Each row is where one point has got to under a steady rotation. How many steps took it there?
The counts run from 0 to 202.
[150 136 135 154 113 102 211 147 138 148 159  93 123 144 127 139 126 118
 163 101 114 126 116 156 156 167  93 135 117 124 143 127 120 152  97 175
 116 103 124 168  79 121  89 110 134 130 137 143  91 141 155 120 102  98
 137 113 132 110 122 157 191 117  98 132 168 183 100 137 154 135 125 102
 126 142 107 148 169  75]
136
[125 159 149 168 134 127 177 126 101 142 157  79  88 120 133 124 179 130
 143 107  87 102 151 149 184 164 134 129  87 132 129 116 146 138 113 145
 109 117 115 135  88 127  88 116 108 144 133 164 108 123 149 173 113  94
 144 115 140 107 140 143 223 143  89 115 129 142 117 148 135 106 138  97
 134 143 121 137 151  89]
16
[165 133 134 150 118 134 156 129 149 165 170  73  80 111 133 111 180 140
 121  92  91 127 122 138 131 179 144 121  88 113 139  78 132 179 123 153
 117 128 107 141 108 107 127 125 132 184 124 161 115 111 126 178 145  92
 144 112 121 149 128 153 180 110  56 131 146 162 135 168 151 152 155 126
 139 134 115 109 134 106]
134
[124 170 128 147 108 129 176 119 115 126 142 104  95 112 135  77 171 149
 132 129  91 132 128 155 190 195 138  99 115 127 135  94 118 159 139 123
 110 123 114 117 102 141 130 136 132 194 113 167 134 152 168 145 140 112
 123  98 143 145 145 144 212 100  88 133 148  87 106 169 136 136 120 130
 139 110 148 110 134 105]
130
[136 137 133 152 110 154 176 127 108 120 142  72 112 124 157 104 198 152
 100 109  99 123 138 155 145 173 131 132 106 126 117 115 122 178 117 153
  97 146 129 141  73 107 102 115 116 171 103 163 144 143 142 167 139 117
 132 109 137 140 128 154 201 105  71 138 141 125  98 149 150 138 174 118
 137 131 110 124 146 102]
28
[162 181 127 141  96 118 193 130 137 149 177  97 108 117 131 122 161 161
 174  96 101 130 128 133 112 182 130 126 103 121 131 125 127 154 127 165
 114 111 105 145 108 113 125  94 128 142 122 142 117 146 142 121 109  68
 148 128 118 132 144 125 206 100 103 137 170 160  92 154 134 165 112 121
 154 140  74 106 138 117]
97
[133 149 139 127 122 111 196 164 122 150 129 104 113 117 141 154 128 154
 171 129 138 144  95 171 128 205 118 115 121 132 132 112 123 216 110 164
 111 147 125 152 102 127 113  92 132 140 125 140  92 146 158 112 101  75
 129 108 114 112 121 128 175  87  99 147 187 179 102 164 121 145 123 114
 146 135 101 128 162  96]
60
[164 130 121 145 114 130 163 151 129 135 158  89  90  84 147 102 161 140
 125 114  97 162 110 147 139 155 115  97  81  93 162  80 143 195 124 142
 131 152 120 163 112 129 111 148 157 156 113 151 127 149 157 145 115  81
 128 118 131 148 112 118 195  76 124 106 130 159 111 164 133 145 166 115
 132 145 128 116 141 117]
171
[149 123 137 163 112 143 188 144 135 142 149 100 110 109 147  96 134 137
 107  89  67 109 101 120 129 153 105 101  80 136 154  85 128 152 104 147
 117 127 109 142 107  83 135 132 113 169 127 143 157 142 152 158 140  68
 116 134 158 146 116 133 166  89  78 128 159 159 135 170 149 150 134  80
 133 144 121 128 134  94]
146
[136 138 153 157 117 107 194 148 124 133 163  95 116 118 147 146 144 156
 126  72  96 108 130 147 170 162  85 151 113 136 124 118 127 134 115 160
 107 130 102 165  73 133 107 139 124 145 110 155 112 157 138 161 101 108
 129 110 128 103 135 139 209 126 115 127 143 157  87 131 139 124 140  85
 112 169 117 162 147  94]
106
[147 159 131 141 121 117 205 106 153 125 150  97 101 139 128 141 159 173
 151  91  87 124 125 128 178 187 124 119 101 135 137 115 143 164 127 151
 110 123  84 138 105 154 138 146 142 192 141 146  94 157 134 144 118  77
 139 127 135 136 166 128 205 121 114 140 130 143 114 154 137 165 123 120
 124 160 119 122 130  93]
55
[134 111 149 145 139 147 196 161 101 123 130 101 119 113 152 149 159 170
 109 111 109 140 116 149 146 160 111 115  80 140 138 114 150 182 116 154
  90 163 113 148  75 123 104 129 122 128 127 132 116 140 121 157 121  84
 112 144 143  99 115 114 200  88 108 122 125 192 111 159 133 145 139  84
 118 163 109 157 145  81]
196
[137 156 115 164 114 132 156 121 130 143 169  90 119 125 144 103 191 153
 116 104  62 110 117 136 158 141 144 128  89  96 150 118 123 167 118 139
 116 144 125 138  85 121 116 145 120 170 121 168 144 148 146 158 133  98
 134 123 126 162 135 133 203  99  86 128 150 114  95 149 145 138 162 120
 141 130 100 101 127 117]
66
[170 146 121 143 107 136 173 122 134 138 177  71  97  99 129 103 190 161
 158 109  94 124 137 153 113 149 154 125 104 127 147 108 134 155 127 155
 100 103 114 128  94 105 120 126 113 151 123 163 129 108 122 158 115  71
 161 145 130 160 127 151 206  91  80 104 143 139 112 158 134 154 148 111
 153 153  99 132 142 106]
96
[115 134 135 128 118 115 179 178 129 171 141 114 130  92 170 134  99 157
 158 119 132 141  76 179 142 180 101 105 131 115 141  79 107 173 102 132
 120 154 117 149 109  83 135 123 130 173 147 156 112 141 136 133 124  84
 110 120 135 123 118 141 169  86  91 123 177 148 113 176 121 150 118 118
 139 137 152 115 128  85]
150
[110 135 147 152 148 133 188 179 115 154 142 112 101 108 151 132 140 152
 123 103  88 114 102 152 153 181 127  84  70 124 166  79 164 184 104 145
 125 168 126 128 115 113 118 138 129 173 118 145 121 131 140 162 131  90
 133 128 121 130 123 100 175  96  89 133 109 173 143 155 111 146 155 105
 125 144 137 127 115  79]
14
[136 135 114 138  98 126 177 160 149 159 174 117 134 102 144 104 115 153
 120  85 100 126  98 165 109 166 113 126 120 118 155  92 100 155 121 131
 100 110 120 117 100  85 139 123 112 189 134 154 134 141 125 137 124  88
 125 136 114 147 129 139 175  82  70 128 178 153 108 162 147 174 133 120
 151 134 114 118 136  85]
176
[142 136 112 154 117  98 201 159 122 165 182 107 130 103 155 157 122 131
 169 112  95 109  94 154 152 142 108 136  98 105 165 131 123 180  94 168
 134 127 139 164  88 108 107 133 123 149 143 143 110 144 145 113 113 106
 144 116 124 157 113 137 175  93 116 115 160 160 107 140 154 130 169 127
 146 154 119  94 164  91]
35
[119 167 144 136 122 114 179 131  98 129 150  98 108  92 163 125 170 162
 158 114 120 119 144 166 177 159 110 126 115 143 109 113 132 150 115 145
 114 131 111 154  87 135 116 124 129 135 126 149 123 163 160 155 109  85
 120 101 142 104 153 142 234 120 138 102 127 112  89 169 137 114 133 101
 131 165 138 143 136 115]
80
[112 160 125 118  90 123 158 177 118 138 174 113 118  86 167 105 132 163
 147 109 117 129 138 181 109 173 121 134 122 117 142  92 114 158 130 150
 111 124 146 129  91 100 124  83 107 150 107 184 135 142 144 136  92 103
 137 115  90 107 135 117 213 110 102 123 168 142  89 154 137 131 124 132
 149 128  98 122 125 109]
139
[112 134 127 165 136 126 184 138 100 148 148 105 109 112 144 126 140 130
 134 112  83 102 102 163 202 174 120 124  95 129 169  97 126 163 110 112
 117 130 114 122  79 120 124 158 102 198 148 152 115 125 142 153 158 134
 115 120 129 139 121 148 184 110  88 114 141 121 119 151 138 119 157 132
 127 116 158 117 137  60]
193
[133 171 142 155 124  99 178 142 137 152 167 106  76 114 112 129 156 137
 154 107  94 130 129 155 192 181 121 116 110 116 143  84 148 161 114 132
 137 142 100 151 120 160 128 128 143 164 113 172 102 157 145 160  98  80
 141 105 124 113 151 105 204 121 106 129 124 142 120 140 128 131 112 116
 116 149 134 129 113 110]
93
[124 165 156 148 123 128 161 130 107 147 146 114 105 110 164  92 147 123
 139 104  89  94 119 142 157 198 128 101  92 143 122  84 116 162 115 141
 116 143 110 131 105 106 125  99 114 161 129 171 148 149 174 153 150  90
 119  88 151 120 148 151 192 121  70 130 154 111 121 191 135 115 128 100
 146 124 153 105 123 103]
41
[152 124 141 135 111 109 161 153 134 157 174  75  95  69 145  90 153 131
 144 111 125 153 131 177 131 157 108 119 136 115 134  51 128 159 112 147
 121 127 122 146 118 101 102 138 138 170 119 168 130 109 148 164 117  92
 141 113 131 157 121 145 206  94  94  89 151 138 114 156 148 126 160 103
 149 142 159 139 140  98]
32
[120 164 138 136 118 104 189 169 109 148 175 113 113  90 144 132 134 159
 147 100  94 125 129 154 134 161 112 133 100 130 166  93 143 178 123 152
 115 143 141 137 109 133 107 126 111 143  98 133 122 149 134 147 117 108
 147 113  90  98 133  79 197 106 148 128 159 172 107 130 129 127 167 122
 114 169  98 151 140  77]
64
[112 148 125 123 115 121 166 170 111 168 187 119 129  66 166 111 118 169
 163 111  96 104 111 147 127 157 121 144 109 132 171  96 127 163 126 126
 124 113 115 117  93  90 146 124 107 184 134 157 122 135 126 148 126 110
 113 113  89 114 136 140 200 120 112  87 160 132 100 166 141 134 139 135
 145 150 131  91 118  77]
113
[121 152 160 148 126 123 201 150 118 134 145 107 108 122 137 132 147 171
 127  72 103 104 126 158 157 176 115 106  99 155 141  85 139 138 118 153
  91 141 122 127 100 127 119 117 100 165 117 149 116 152 119 178 120  90
 134 127 129  90 151 106 203 129 104 146 138 179 120 135 113 147 124  90
 107 168 111 165 120  76]
195
[128 155 139 166 119 118 171 134 129 149 151 100 104 127 138 113 164 119
 117  96  73  98 107 148 175 187 132 125  89 114 155  81 123 174 107 147
 129 151 126 126 102 119 104 129 113 190 124 164 128 141 157 168 152 105
 146 101 124 147 128 146 172 107  64 139 151 129 118 149 141 119 178 102
 130 123 119 117 124  92]
104
[124 153 106 158  90 110 201 139 136 163 176  99 127 116 138 116 125 141
 144  99  79  92 109 164 178 139 125 130 106  99 162 102 115 146 105 135
 119 111 126 132  96  93 104 143 104 182 139 153 149 132 140 115 141 102
 148 123 127 173 125 145 195  67  93 121 179 116 103 136 136 139 171 121
 152 134 137 101 137  88]
36
[142 148 133 166 105 114 230 151 119 138 152 104 111 133 146 143 133 146
 178 113 119 120 122 163 161 156 113 105  97 116 137 124 139 138  90 173
 120 117 123 143  97 103  68  98 120 129 153 138 105 141 149 102 109  77
 160 132 134 144 119 126 194 100 100 120 132 176 131 121 134 138 146 116
 154 154 119 136 152  92]
47
[131 143 152 147 115 101 185 150 130 142 145 102 110 125 146 116 138 128
 137  96 115 154 111 156 153 180  91 121 122 114 127  99 120 166 109 159
 119 148 102 175  88 148 127 120 155 140 123 158 104 167 156 152  96  68
 110  98 135  97 123 124 188 112 110 142 160 162  95 165 148 130 106  86
 111 139 133 142 155 105]
30
[138 150 158 163 122 111 199 166 127 142 154 103  97  97 153 136 139 135
 135  72  91 119 116 149 161 146 100 108  88 112 154  69 163 147 116 166
 133 155 117 161 134 128 111 129 142 150 121 151 126 159 155 159 105  79
 148 108 136 134 120  91 185 107 114 128 114 176 134 130 122 134 166  90
 124 173 141 142 126  96]
183
[108 165 147 137 114 117 165 143 110 134 155  92 109 104 132 100 173 153
 134 123 121 134 136 171 158 179 113 128 121 131 112  89 131 148 132 142
 104 144 116 132  97 149 116 108 121 153 100 171 125 169 145 170  84  89
 111 101 108  84 159 112 227 110 123 139 160 130  78 158 122 127 110 108
 127 142 126 152 130 106]
169
[125 141 125 146 117 149 182 147 120 127 133 107 119 106 171 106 150 167
 112 106  88 116  97 149 155 176 126  86  79 116 132  88 124 184 109 149
 107 157 115 137 104 108 138 122 128 172 119 152 162 146 178 134 154  92
 118 107 142 156 128 127 183  80  92 129 121 122 123 185 130 139 158 112
 141 129 137 103 128 101]
40
[137 127 124 145  97 124 196 168 115 151 153 115 132  90 153 100  98 145
 158 116 111 133  83 165 136 154  98  88 117 129 163 101 110 148 100 137
 100 117 120 134 104  93 121 139 126 149 157 132 142 141 140 115 119  65
 110 135 138 126 118 133 193  75 115 104 187 152 109 181 141 137 109 106
 140 145 136 129 147  82]
188
[146 123 136 163 123 161 181 152 101 145 132  68 104 126 154 108 177 156
 113 136 102 131 113 159 149 154 135 103  77 111 131 122 133 183 109 146
 105 150 114 140  71 107 105 133 127 140 128 158 124 113 137 149 133  65
 111 136 149 141 108 157 203  87  82 121 123 156 115 179 130 153 133 101
 152 132 124 120 132 110]
197
[130 117 146 145 134 124 188 153 145 170 157  82 116  98 153 131 137 156
 136  90 113 126  82 154 145 160 117 110 121 135 144  61 137 166 112 134
 120 148 102 148 124  96 133 151 137 180 141 146 105 122 111 171 132  69
 114 133 141 145 117 146 171  98 102 109 134 167 133 161 128 154 153  95
 133 168 148 136 118  88]
44
[111 171 153 165 119 128 175 126  81 150 150  98 122 113 168 102 147 124
 136 119  92  98 128 159 168 154 127 124 104 139 117 113 120 154  96 146
 112 137 134 142  89 100 104 107  99 132 130 163 147 150 158 163 126  69
 113 105 147 112 139 130 211 102 107 128 168 102  92 171 121 108 127  96
 144 145 133 126 124 107]
79
